In the rows, 128 means zero.
These are runs of 6 systems, one row a step. Runs of the same system follow the same rule from any start.
j312, path 1, 11 rows:
[[150 110 168  83 120  34 141 150  67 161 129 184  81 125 185 117 140 106
  138  93 140 140]
 [128  89 195 178 125 165  98 186 135 134 125 165  95 161 192 152 129  68
  174 109  90 110]
 [ 89 107 185  98 135 164 153 169 131 123 137  84  76  92 170 129 113 167
  148 116 155  38]
 [160 133 183 111 119  85 163  64 132 101 121 118  45 102 185 123  86 132
  156 144  75 126]
 [137 135 136 169 179 128 164 155 208 180 114 101  87 169 210 157 142 147
  154 145  88 146]
 [121 143 171  72 194  62 154 209 142 132 102 147  91 131 170  76 135 161
  110 151 153 104]
 [110  75 166 127 125  58 119 151 138  98  92 156  70 119 187 147 127  24
  122 159  90 133]
 [108  80 162 135 119 138 137 171 139 202  94 104  84 132 222 177 153 112
  157 101 186  85]
 [163 113 224  84 117 131 154 127 114 113 124 191  32 115 187  83 128 154
  159 107 146  95]
 [120  97 169 161 132 143 175 157 173 104 172 120  35 137 197 182 123 102
  152 128  36 131]
 [108 162 179 101 184  74 163 192 128 181 117  65  85 126 204 144 103 189
  160 110 119  78]]
j284, path 2 (11 x 22):
[[141 141 100  76 127  70 167 137  96 136 168 145 116 123  99 135 111 137
  105 137 129 157]
 [140 126 150 166 125  87  95 155 104 130 105 135 130 146 167 140 146  80
  146  86 102 151]
 [ 87 116 138 138 152 176 115 136 117 139 158 110 154 119 147  98 125 148
  159 118 133  68]
 [148 119 151  95 101 133 143 110 128  73 119 116  91  96 109 117  91 128
  112 155 147 117]
 [136 128 112 150 124 128 153  97 173 141 106 129  90 141 154 160 170 130
  123 122 112 164]
 [145 151 119 117 158 122 139 157 126 177 159 148 160 157 130 120 114 174
  133 143 119 138]
 [115 128 149 121 143  94  97 175 112  91 104 143 134 131 110 118 112  78
  115 141 116 124]
 [ 77 101 112 132 131 128 130 113 126 148 124  91 115 108 152 144 146 101
  140 108 149  97]
 [173 113 153 104  97 144 141 104 109 143 138 145 118 117 148 108 110 159
  140 130 170 122]
 [143 120 138 147 124 147 136 135 158  91 137 170 101 145 129 122 162 120
  115 128  97 162]
 [103 151 109 124 153 111 152 154 128 140 166  99 131 134 123 159 124 155
  127 116  87 128]]
j662, path 3 (11 x 22):
[[192 136 154 120  92 144 158 144 129 113 167 148 105 134 132 148 123 189
  115 117 111 159]
 [ 88 164 138 129 159  93 122 137 124 109 135 147 118 136 119 141 165 137
  130  98  49 135]
 [ 95 136 105 133 182 116 131 130 130 170 135  89 138 141 133 117  74  99
  160 162 119 105]
 [156 133 139 134 124 128 116 128 137 107  59  88 114 126 125 106 103 105
  124 133 196 130]
 [126  73 136 128  98 150 133 105 149 112 127 163 115 106 173 114 193 132
  105 131 158 124]
 [164 117 133 115 110 122 158 175 115 150 192 161 131 142 146 155 130 167
  114 126 108 154]
 [ 98 170 156 121 149  91 100 165  91 120 118 146 122 145  95 148 123 113
  146  91  73 127]
 [ 74 119 114 138 158 154 122  98 131 147 125  91 116 127 120 123  86  77
  171 143 130  87]
 [178 131 128 134 107 154 151 106 148 113  97  71 103 117 138 116 104 147
  127 127 199 132]
 [149 107 152 134 109 119 132 107 149  89 126 166 118 110 181 102 201 163
  100 114 118 142]
 [125 117 125 124 151 108 145 188 134 156 187 159 148 150 160 150 132 149
  118 151  74 138]]
j284, path 4, 11 rows:
[[140 102 102 103 132  95 141 185 101 189 148  62 172 120 147 144  46 116
  119 176 193 106]
 [127 104 190 108  93 122  78 137 122 105  35 189 115 116 138 114 185 108
  106 114 182 114]
 [ 80  66  76 122 117 173 169  86 134 154 223 176 109 121 133 135 173 106
  136 128 116 120]
 [201 160 158 107  90 116 161 184  78 109 167 114  91 138 105 162  83 170
  130  70 132 156]
 [101 169 173 169 165 111  87  87 133  91  91 152 124 137 146 101 160 120
  163 100  32 127]
 [111 120  83 150 173 164 159 125 155 150 173  41 140 130 140 113  53 119
  155 180 136  99]
 [170 156 168  89 120  89 124 142 150 103  31 106 112 110 125 112 123 169
   86 151 195 133]
 [ 92  80  89 131 136 111 129  84 171 166 133 202 143 138 167 131 200  94
  109 174 103 153]
 [146 109 111 108 117 139 152 235  92 174 192 125 139 151 111 174 100 133
  115 112 168 131]
 [100 152 200 101 117  88  80 127  69  83  81 181 104 112 110 117 157 113
  139  72  99 103]
 [ 93  86  93 170 135 176 154  60 130 137 196  98  97 121 162 117 107  68
  184 121 104 106]]
j662, path 5 (11 x 22):
[[111 116 141 140 154 145 153 135 115 183 185 133 106 141 194 120 142 153
  183  92 107  95]
 [156 161 186 135 157 122 131 188 121  85 127  92  98 138 135 109  66 138
  150 119 105 116]
 [ 72 113 151 144 147 114 126 125 162  95  79  81  84 102 173 146 154  99
  128 127 112  93]
 [160 101 151 113 127 121 169 127 154 182 119 114  85 129 205 134 102 145
  145 161 164 118]
 [170 128 184 125 129 110 137 185 140 102  94 172  66 152 154 118 153 121
  122 103 136 154]
 [ 71  94 141 119 156 122 148 184 124 142 166 148  82 131 167 139 164  99
  142 107 109  96]
 [145 132 164 117 132 105 145 174  83 151 139  86  84 132 154 149  61 113
  170 100 139 105]
 [122 128 191 157 124 151 114 119 137  91  75 111  62 124 165 128 135  99
  168  87 123 101]
 [124  97 152 131 140 170 180 133 178 133 154 102  65 118 194 127 133 162
  142 139 134  96]
 [173 147 179 113 140  69 166 176 134 109 118 115  66 130 183 127 126 163
  122 109 109 148]
 [ 87 112 169 144 174  89 120 171 141 142 103 147  87 144 198 129 155  82
  156 118  81 110]]
j86, path 6 (11 x 22):
[[104 119 119 140 149 135  94 135  68 163 139  87 175 125 139  81  91  91
  175 106 179  77]
 [158 107 150 160  79 173 101  68 128  87  93  94 149  92 153  98 132 143
  129 115 178 110]
 [156 112 112 143  86 171 160  91 179 115 160 132 133 120 144 166 171 196
   94 143 107 158]
 [141 175 122  85 135  89 157 148 122 145 158 146 126 145  80 172 101 183
  107 148  75 161]
 [ 86 164 113 135 168  94  86 143  92 127 115 141 154 157  67 127  99  62
  148 125  83 137]
 [ 99 104  85 153 145 143  98 109 115 176 103  91 170 133 135  99 115  69
  154 132 199 104]
 [175 102 126 120  77 133 130  70 122 115 101 121 134  95 155  97 161 156
  106 112 210 138]
 [162 108 124 133  77 143 146 116 133 103 190 181 143 122 136 150 185 178
   90 118  90 169]
 [118 161 131  97 133 126 138 182  91 155 191 141 147 147  82 178  85 169
  134 127  74 123]
 [ 88 169 132 136 151 126  85 103  89 114 100  97 142 132  67 125  67  79
  169 120 100 102]
 [121 107  73 183 137 168 116  61 158 149 102  77 159 133 143 100 124  84
  149 147 176 130]]
j538, path 7 (11 x 22):
[[124 135 139 125 153 164 159 125 173  85 125 126  80 127 125  96 141 148
  122 136 133 121]
 [149 137  94 132 147 101 173 133 164 138 140 104 117 139 149 134 148 158
  102 136 127 168]
 [139 138 149 138 152  75 115 169 128 149 113 152 141 153 169 129 146 128
  127 126  97 150]
 [ 98  90 154 116 138 115 110 166 135 122 116 152 119 122 152 135 125  82
  120 166 119 105]
 [128 104 146  87 103 117 154 151 117 130 119 115  78 106 133 151 111 117
  118 128 177 109]
 [151 122 152 117 115 129 158 105 117 133 139 155  71 127 159 113 151 140
  149  87 143 136]
 [133 113 126 155 143 166 156 150 153 129 179 140 106 149 160 122 152 137
  142 116 108 133]
 [122 147 149 140 152 112 143 184 149 103 137  87 113 130 149 148 123 154
  118 123  85 126]
 [125 130 157 129 145  88 130 117 159 124  81 112  99 122 176 131 121 118
  129 160 103 127]
 [143 110 140 113 144 130 139 160 156 165  92 148 103 147 156 119 129 121
  125 159 182 129]
 [137 116 147  89 129 103 149 173 121 113 137 176  97 128 133 108 167 146
  100 116 151 137]]
j312, path 8, 11 rows:
[[100 119 106 134 144 110 130  73  75 137 192 196 112 143 121  90 143  65
  174  88  75 145]
 [157 114 119 193 129 182 117 204 116 135 180  57 174 149 153 135  83 124
  150 109 142 115]
 [114 171 177 106 129 115  94  95 114  54  82 100 145  81 113  80 139 193
  113 113 124  86]
 [128  95  93 138 108 130 136  46 174 142 147 145 153 119 145 159 112 110
  115 216  69 154]
 [161 169  98 115 140 129 153 186 153 188  89  96 127 172  97 165 129 170
  106 118 201 163]
 [ 95 141 130  89 158  81 111 106  91  91 125 215 113 129  85  57 171  92
  123 112 119 138]
 [122  56  83 180  97 157 118 161 116 142 190 102 161 133 150 177 110  43
  130 140 124 136]
 [143 165 172 114 102 146 102 136  82 129  84  88 143 108 119 118 137 198
  139  54 194  88]
 [128 115 143 129 114 161 120  29 140  83 167 201 124 113 121  94 123 123
  143 171  48 132]
 [145 136  73 158 131 165 171 183 174 164 162  44 139 154 112 207  94 158
  114 142 135 151]
 [115 207 143  72 175  48 111 108  85 115  74 145 137 123  87  58 141 169
  125  95 139 126]]
j787, path 9, 11 rows:
[[120  80 112 118  96  92 118 131 116 104 131 141 133 108 129 150 135  65
   92 149 130 143]
 [128 110 116 134  97 147 118 118  96 187 132 137 146 137 140 160 147 125
  150  85 167 126]
 [148 144 161 107 107 154 131 105  98  94 153 164 106 121  97  99 119 155
  141 102 127 122]
 [130 113 108 168 125 165 155 137 165  92 168 103 106 134 134 145 140 121
  120 128  96 148]
 [116 175 115 129 161 110 132 128 124 158 124  69 150 133 123 140 106 171
  142 117 116 119]
 [130 144 140 127 135 106  93  99 132  87  89 139 154 120 106 101 100 105
  116 175 106 133]
 [120  90  87 133 129 146 130 143 161 167 123 139 156 142 136 139 150 113
  103 168 173 139]
 [131 142 126  74 112  77 141 123  80 150 135 155 127 115 111 130 142 156
  114 102 154 136]
 [142 100 132 159  97 134 108 111 107  92 160 170 130 130 134 127 149  81
  132 106  89 153]
 [117 125 110 148 136 188 137 164 117 161 173  98 141 145 118 140 114 143
  155 100 153 104]
 [121 163 141 102 119 119 135  94 117  72 115  91 101  96  85 126  96 148
  124 124 115 113]]
j538, path 10, 11 rows:
[[203 124 168 147  95 206 120 138 157  99 111  80 155 114 151 101  88 200
  118 156 186 109]
 [148 167 138 114 113 149 134  91 186 111  91 174 129 136  97 147 194 217
   85 139 101 165]
 [117 147  75 108 171  87 151 129 145 185 165 177 148 170  97 151 113 120
  120 183  65 174]
 [107 140 126 131 157  65  94 202  86 124  98 117 129 154  96 143  94  34
  131 116 127 141]
 [ 74  83 133 110 120 103 106  93  93 111  98 110 118  77 156  91 144  72
  134 112 183  74]
 [188  82 131 123  66 182 147 101 103 142 168 125 134 106 158 109 116 160
  131 116 205 117]
 [157 156 152 144  98 185 131 130 128 104 161 162 125 143 110 152 173 201
  130  74  85 151]
 [ 88 155 105 144 166 138 140 108 162 123 168 118 133 141 110 157 109 140
  142 161  22 131]
 [130 165 119 144 169  91 114 158 145 137  70  54 132 150 114 142  59  90
  137 159 132 138]
 [117 128 136 113 150  93  95 105 132 125  38 135 139 116 142  64 160 111
  115 138 198 116]
 [153  70  96 102  92 138 137 123 121 149 167 190 164 117 138  99 161 133
   89 157 192 145]]
j86, path 11, 11 rows:
[[127 139 131 128 106 141 140 121 124 111 147  89 110 119 103 182  85 130
  131 127  93 125]
 [123 167 116 145 157 123 130  85 140 151 109 111 120 149 119 133 114 126
  159 123  99 144]
 [138 135  97 131 161 123 129 114 151 134 115 132 151 145 116  79 122 120
  118 163 152 148]
 [134 120 103 121 118  93 124 153 123 112 118 118 154 118 121 124 160 126
   83 125 158 147]
 [119 109 138 117 102  97 106 127  93 148 134 158 155 118 145 152 154 126
  119 115 115 127]
 [132 112 146 121 101 164 111 134 102 149 143 162 132 140 112 144 104 117
  149 123 138 115]
 [119 134 120 127 122 166 141 101 117 111 146 109 106 121  98 124 119 128
  146 104 143 114]
 [145 138 107 145 133 126 148  82 135 114 154  95 131 120 147 112 118 142
  136 130 107 141]
 [160 157 124 145 142 119 125 140 145 131 121 120 161 147 128 121 123 163
  117 143 112 156]
 [100 144 117 114 144 111 105 139 132 123 106 137 163 129  94 135 141 133
  101 149 119 130]
 [108 105 105 122 112 108 112 121 112 147 120 132 145 125 117 156 121  82
  121 141 144 131]]
j787, path 12, 11 rows:
[[ 91 134 108 117 195  81 146 142 152  89 109  83 117 107 150  55 144 123
  103 147 157 109]
 [138  87 142 136 106  67 104 133 123 130 103 102 175  92 209 130 137 121
  101 157 134 120]
 [138 115 180 114  95 136  81 170 105 166  92 182 162 142 140 161 141 145
  128 124 145 114]
 [107 107 163  88 112 156 143 141 121 128 147 202  64 136 103 152 132 107
  140 128 117 115]
 [140 119 118 142 132 136 177 126 132 142 153 109  49 144 152 145 123  95
  163  88 132 146]
 [134 164 152 154 164 125 128 122 124 112 111  87 111 128 160  79 134 151
  164  83 125 115]
 [125 117 162 145 151 137 110 146 162  83 118 111 149 116 166  93 115 146
  118 175 106 100]
 [120 120 143 114 130 108 127 176 157 155  91 111 135 129 151 176 119 141
  107 167 134 117]
 [115 136 155  94 128  83 113 111 118 160  78 174 104 136 129 145 133 109
  137 136 124 131]
 [142  93 137 132 132 134 134 135 125 149 136 186  98 152 156  98 140  81
  150 126 150 141]
 [125 115 144 121 138 130 153 174 107 125 147 119  87 126 154 111 149 135
  137  79 165 113]]

Name the system that made each run.
path 13, 2 rows:
[[159 131 114 184 165 143 145 124 151 133 179  79 158 137 199  82 114 160
  152 134  99 129]
 [154 177 167 122 148 118 109 167 158 100  76  95 163 128 122 116 112 204
   96 163 126 125]]
	j86
path 14:
[[143 140 114 178 134 159 129 109 146 158 117 106 115 161 140 146 124 108
  164 105 123 152]
 [106 159 137 128 180 136 113 158 138 123 118 114 160 137 123  81 135 166
  131 130 133 104]]
	j538
path 15 (2 x 22):
[[ 71 111 142  67 102 141 128 102 113 119 149 130 132  83  99 165 106 156
  115 166 111  71]
 [170 146 108 134  96 111 149  66 133 135 121 116  92 141 108 176  86 100
  140 136 101 180]]
	j662
path 16:
[[135 110  86 139 125  32 119 119  94 108 140  97 169 106 152 112 117  67
   99 139 118 160]
 [136 110 133 165 109 157  66 149 125 192  82 139 202 155 147 158 136 115
  141 132 159 124]]
	j662
path 17, 2 rows:
[[155 121 152 137 134 115 150 153 144 100 162 171 112 133 174 108 179 161
  110 115  86 154]
 [106 136 143 147 158 108 123 206 111 140 162 110 136 146 153 157 116 121
  143 107  74 115]]
	j787
path 18 (2 x 22):
[[ 62 131 122 105 161 134 134 125 114 130 133 199  85 142 102  92 228 118
  139  57 140 118]
 [137 102  95 137 145 128 160 151  78 135 243  94 137 123 147  94  68 101
  158 122 126 113]]
	j662
path 19:
[[158 129 143  94 107  91 131 131 129 138 103 147 127 125 126 153 108 139
  103 167 133 145]
 [120 117 135 110 122 119 126 128 118 155 114 186  97 151 117 141 145  92
  138 118 137 143]]
	j538
path 20 (2 x 22):
[[168 115 125 116  96  64 140 127  96 123 132 188  74 155 113 163 114  44
  124 120 100 201]
 [ 80 133 102 159 153 183 118 158 115 199 140 139 130 175 119 146 172 109
  178  58 151 115]]
	j662
path 21:
[[163 136 150  86 145 147 182 190 122 145 159 183  71 156 128  90 157 180
  127  92 185 136]
 [ 87 121 166 110 145  98 126 160  92  37 184 137 107  89 130  91 130 115
  119 109  63  95]]
	j86
path 22:
[[126 141 141 148 126 177 100 136 109 136 123 114 152 143 100 126 101 126
  158 110 144 106]
 [114 128 125 105 123 162 148  97 154  91 126 117 104 110  96 120 115 141
  113 158 141 113]]
	j787
path 23 (2 x 22):
[[118 101 127 113 109 142 138 190 155 116 119  66 142 104 132 168 109 149
   82 168 168 101]
 [144 119 168  83  78  66 120  84 100 134  84 168  97 102 145 158 138 128
  118 125 125 137]]
	j662
path 24, 2 rows:
[[172 118 147 149 110 153 109 136  99 163 147 155 150 157 138 130  77 108
  168 131 127 137]
 [ 86 137 141 131 132 172 107 148 137  85 111 127 119 127  81 133 149 122
  124 107 129 103]]
	j538
path 25:
[[ 71 120  89 138 120  95 106  84 120 154  54  60 121 109 126 169 141  60
  136 102 175 111]
 [180  87 116 131  92 124 136  37 131 176 114 186 120 130 190  90 163 117
  140 137 181 162]]
	j86
path 26 (2 x 22):
[[161 149 126 172 140 154 119 197 154 157 126  95 183 159 155 153 150 191
  115 115 129 143]
 [ 73 167 158  73 152  89 103 136 106 106 113 154 141 114  75 136 109 149
  115 157  69  99]]
	j787
path 27 (2 x 22):
[[132 127 158 108 113 100 128  85 111 170 124 161 123 121 174 143 139 158
  148 125 101 121]
 [149 127 155 135 143 164 138 169 157 147 132 153 101 167 133 139  98 124
  149 158 115 136]]
	j312
path 28, 2 rows:
[[149 156 170 159 130 146 100 162 160 100  73 144 111 164 112 157 130 118
  129 124  91 155]
 [ 57 151  88 114 185 129 137 108 139 163 139 111 142 134 103 116 127 133
  145 144 115  99]]
	j284
path 29 (2 x 22):
[[156 120 191 134  99 115  83 102 164 133  45 190 123 144 159 167 127 107
  127 182  87 151]
 [ 80  97 115 100 147 185 169 170 183 183 119 146  69 150 120 172 153 125
  128 150 178 103]]
	j312
path 30, 2 rows:
[[115 101 124 146 116 114 139 127 107 129 130 116  82 120 163 139 164  83
  148  69 148 129]
 [154 124 158 129 123 150 142 116 109 134 172 137 127 119 174  95 132 184
  153 102 126 109]]
	j284
path 31 (2 x 22):
[[139  99 127 182 140 183  97 135 172  77 107 163 125 162 113  96 123  38
  132 167 121 151]
 [ 85  98  83 111 111 143 164 152 135 127 151  59 128  86 133 152 177 159
   88  96 199  97]]
	j312
path 32, 2 rows:
[[131 161 114 104 173 106 138 179 120 165 105 156 106 179  77 117 109  97
  137 125 165 154]
 [ 94 108 106 120 145  78 126 129 101  86 141 144 119 107 129  73 172  77
  111 101 143 133]]
	j538
path 33, 2 rows:
[[134 119 159 106 102 106 143 155 131 137  92 148  75 127 147 173 168 135
  112  97 146 138]
 [117 108 147 102 150 118 162 124 122 155 170 179  79 134 168 105 135 130
  154 129 109 113]]
	j538
path 34 (2 x 22):
[[ 95 109 125 144  92 149  81  51 122 163  89 172 134 139 103 184 120  51
  162 144  96 129]
 [157 115  67 122 120 185 174  97 138 193 145 134  99 158  99 114 115 116
  150 123 223 151]]
	j86
